In the rows, zero is written as 128.
Named moves, each a turn or a mirror, and the order they were made in; the first pair answered
K156 (before -> after):
[137 105 111 178 121  81  87 110 121 137 116 132 100 119 146 132 101 134
 108  95 120 132 129] -> [121 119 109 131 116  78 114 113  93 115 117 108 104 135 152  93  81 133
 101 107 135 129 127]
[146 100 121 176 137  91  78 104 125 135 146 134 106 117 151 133 150 123
 116  69 126 128 145] -> [121 121 118 105 128  83 118 106  84 103 147 100 111 142 159  73 118 123
 104  90 147 122 139]
[125 132 137 111 128 141 106 141 137 137 130 130 107 130 132 136 166 127
 135 112 131 113 130] -> [119 139 138  94 127 140 118 142 126 127 129 122 108 136 133 121 157 127
 133 116 134 112 129]
K214 (before -> after):
[123 113 131 179 137 127  94 131 139 143 137 125 106 116 138 152 148 132
 129 108 106 138 148] -> [122 113 133 172 138 128  94 133 136 144 142 125 103 120 138 151 154 132
 129 107 105 137 149]
[101 112 137 121 128 134 178 133 101 120 166  98 147 126 120 123 143 118
 135 126 127 141 140] -> [108 121 145 102 132 150 169 138 102 123 165 104 141 129 118 123 157 120
 143 130 127 131 138]
[125 127 132 123 131 138 172 141 101 111 121 110 152 115 138  98 125 143
 113 119 139 144 129] -> [126 130 136 114 134 141 169 142  99 112 127 110 148 120 137  94 133 143
 115 118 139 139 131]
[120 119  82 224 118  91 141 114 163 134 115 137 164 105 137 156  98 134
  98 121 118 155 131] -> [ 93 112  87 214 117  68 152 107 135 136 155 112 148 120 137 132 123 129
  91 103 109 160 148]
K550 (before -> after):
[129 119 143 199 122 101  52 116 155 130 123 171 138 108 144 135 157 102
 130 134 103 112 132] -> [130 116 142 199 122  97  51 115 152 130 123 169 135 110 145 132 158 103
 128 132 103 111 133]
[125 133 124  96 118  99 115 128 102 126 144 116  97 145 144 104 122 135
 115 111 133 122 138] -> [129 150 135 115 132 161 147 143 141 130 127 142 153 118 120 152 135 130
 146 158 145 128 130]
[180 148 119  87 128 161 132 158 137 124  89 151 166 113 141 136 127 147
 166 179 138 105  94] -> [174 132 105  67 111  94  96 141  93 119 108 120 103 142 168  83 115 153
 130 128 126  99 104]
K757 (before -> after):
[169 126 116 104 122 127  92 125 147 135 102 143 102 123 122 121 120 140
 124 108 118 114 108] -> [148 104 107 163 113 100 108 112 144 141 117 131 111 113 120 132 115 133
 112  92 113 138 120]
[146 126 122 143 129 149  96 140 154 144 124 148 125 109 117 164 153 131
 150 130 122 122 130] -> [143 121 119 150 128 144  97 138 152 147 126 148 125 105 117 167 151 130
 149 128 120 125 131]
[120 114 137 159 127 132 134 140 147 130 142 134 147 150 104 166 135 150
 111 114  98 139 126] -> [124 126 141 134 131 155 147 149 148 124 136 139 158 151 100 163 136 151
 121 134 107 133 119]
[130 125 104 159 121 114 115 109 115 145  85 155 137 139 116 141 109 144
 137 118  86 134 138] -> [120 132 107 160 122 127 140 113 115 140  86 152 160 136 108 144 108 140
 141 135  94 139 137]
Then:
Each pair is two moves apart.
[193 140 143  89 164 101  80 134 160 127  68 121 100 136 140  97 117 145
 159 134 113 129  58] -> [185 112 131 156 156  64  69 118 166 141  79 116  96 123 138 122 116 142
 146 105  98 148  69]  K550, K757
[143 128 132 138 131 128 178 122 130 110  98 125 157 116 105 106  65 141
 116 145 125 147 132] -> [163 137 133  96 131 127 146 127 122 106  89 129 126 131 119  84  67 150
 114 138 121 124 127]  K757, K550
[129 117 154  81 154 127 117 141 125 124 146 124 111 140 150 116 138 134
 129 137 120 113 148] -> [124  97 149 142 154 113 110 133 140 142 155 131 114 122 143 149 146 131
 124 122 109 130 156]  K156, K757
[146 150 129  88 145 129 106 128 117 118 109 144 118 146 135 105  96 151
 112 133 129 116 131] -> [146 144 121 110 138 119 113 122 120 114 100 142 130 139 137 110  78 152
 108 134 131 123 129]  K214, K214
[130  95 116 141 153 102  94 131 132 115 119 113  92 143 146  88 107 166
 173 163 113 118 113] -> [114  83 114 181 150  95 115 123 137 119 129 110 112 131 138 106 110 159
 172 161 111 136 119]  K156, K757
[174 140  87 186 105 108 102 122 154 128  48 172 130  92 165 143  86 130
 128 165 165 139  90] -> [146 121  78 189  94  46  99 105 113 121  82 135  94 112 180 102  81 129
  97 125 153 149 107]  K550, K214
[ 95  95 132 146 183 144 170 166 132 181 147 109 116 147 134 149  99 119
 135 142  85 168 149] -> [ 89  96 132 128 180 132 174 165 116 176 151  98 107 156 140 127  91 118
 130 141  88 164 149]  K156, K550
[125 148 115 161 116 157 149 131 131 113 125 148 144 121 134 145 142 127
 128 153 125 151 115] -> [113 145 108 129 107 120 140 124 100 105 135 124 113 143 150  99 128 129
 106 133 122 147 117]  K156, K550
[ 94 122 154 117 148 120 134 130 113 133 180 113 110 134 117 130 195 112
 138  99 111 129 150] -> [114 134 159  89 154 148 123 142 124 132 165 129 108 134 114 133 198 117
 153 115 114 115 140]  K156, K214
[214 144 155  71 156 180  57 163 167 156 117 170 105 136 135 160 178 137
 172 143 134  87 126] -> [193 160 154   1 149 164  87 164 123 125 125 135  97 164 149  95 148 138
 157 150 150  78 123]  K156, K550
[120 134 131 117 133 104 158 108 127 113 134  89 133 137 149 111  99 110
 118 142 153 112 119] -> [133 129 138 159 143 136 147 113 163 134 131 119 152 113 135 166 126 105
 136 151 147 118 118]  K156, K757
[140 119 154  73 145 154 111 147 166 147  91 130  92 123 134 124 155 127
 141 142 140  82 117] -> [ 98  77 136 184 129  94 138 117 161 161 122 107 109 105 130 147 145 114
 114 108 127 128 141]  K757, K757
[136 137 140  96 126 136 123 132 115 142 160 115 112 140 133 119 156 110
 123 114 113 121 130] -> [133 138 144 131 130 155 142 133 133 150 159 124 144 122 118 150 160 106
 133 127 115 134 130]  K757, K550
[165 113 122 170 134 105  72 116 138 152 118 136  87 114 137 168 131 133
 102  87 102 123 137] -> [142 151 126  60 128 111 119 126  89 110 118  97  88 148 148  88 101 134
  98 117 129 107 127]  K156, K214
[133  99 110 149 153 112 101 116 127 148 167 120  74 140 127 107 163 120
 109  99 108 123 166] -> [162 114 119 123 164 149  83 128 146 151 145 144  76 137 124 122 172 124
 126 116 110 107 155]  K214, K214
[136 124  96 149 110  97 135 109 109 129 113 131 133 129 145 110  61 153
  89 121 146 148 132] -> [134 105 103 185 116  90 111 106 119 150 135 139 117 122 139 136 102 147
  93 100 126 156 143]  K214, K156
[125 113 123 180 114  96 132 109 147 144 138 121 145  86 129 169 119 123
 102 116 152 152 120] -> [155 155 140  82 128 160 123 138 152 131 109 141 144 100 130 146 126 130
 130 157 168 113  97]  K757, K757
[180 157 124 114 142 158 121 147 159 125 128 157 112 117 144 159 141 132
 154 104 123  90 147] -> [152 161 114  77 127 121 153 137 113  99 141 113 104 142 157 101 106 133
 129  97 133  97 150]  K757, K156
[117 131 142 124 121 104 130 131 114 116 136  97 130 130 128 120 129 126
 111 114 124 126 124] -> [126 141 151 103 128 124 120 140 121 119 132 107 124 133 126 120 146 129
 122 119 122 114 122]  K214, K214
[136 128 128 102 128 111 108 130 127 130 127 121 100 132 142 109 136 131
 125 111 123 119 127] -> [147 139 134 108 135 148 120 139 152 133 111 140 129 117 128 136 140 130
 146 136 131 118 119]  K214, K550
[151 113 125 133 163 150 169 128 118 153 148 115 126 134 117 129  85 102
 122 132 149 133 124] -> [148 111 125 118 165 138 160 126 106 153 158 107 108 145 123 115  94 102
 118 118 142 128 127]  K550, K214
[ 95 112 125 116 118 108 111 104 117 124 167 113 115 116 152 140 162 130
 112  99 127 129 143] -> [ 79 119 129 123 119 130 146 109 122 119 168 110 147 109 142 148 160 124
 124 122 136 139 143]  K757, K550
[159 135 135 162 146 123 125 140 135 130 147 109 139 132 127 171 105 136
 135 144 122 141 131] -> [140 140 134 136 140 112 144 138 112 115 157  86 138 146 131 141  92 133
 128 146 129 142 134]  K214, K156
[129 107  84 155 123 106 122 126 124  95 124 139 154 136 116  99  71 116
 100 117 110 124 140] -> [136 131  92 111 130 144 133 140 129  86 110 149 168 142 111  93  74 116
 117 146 121 112 129]  K757, K757
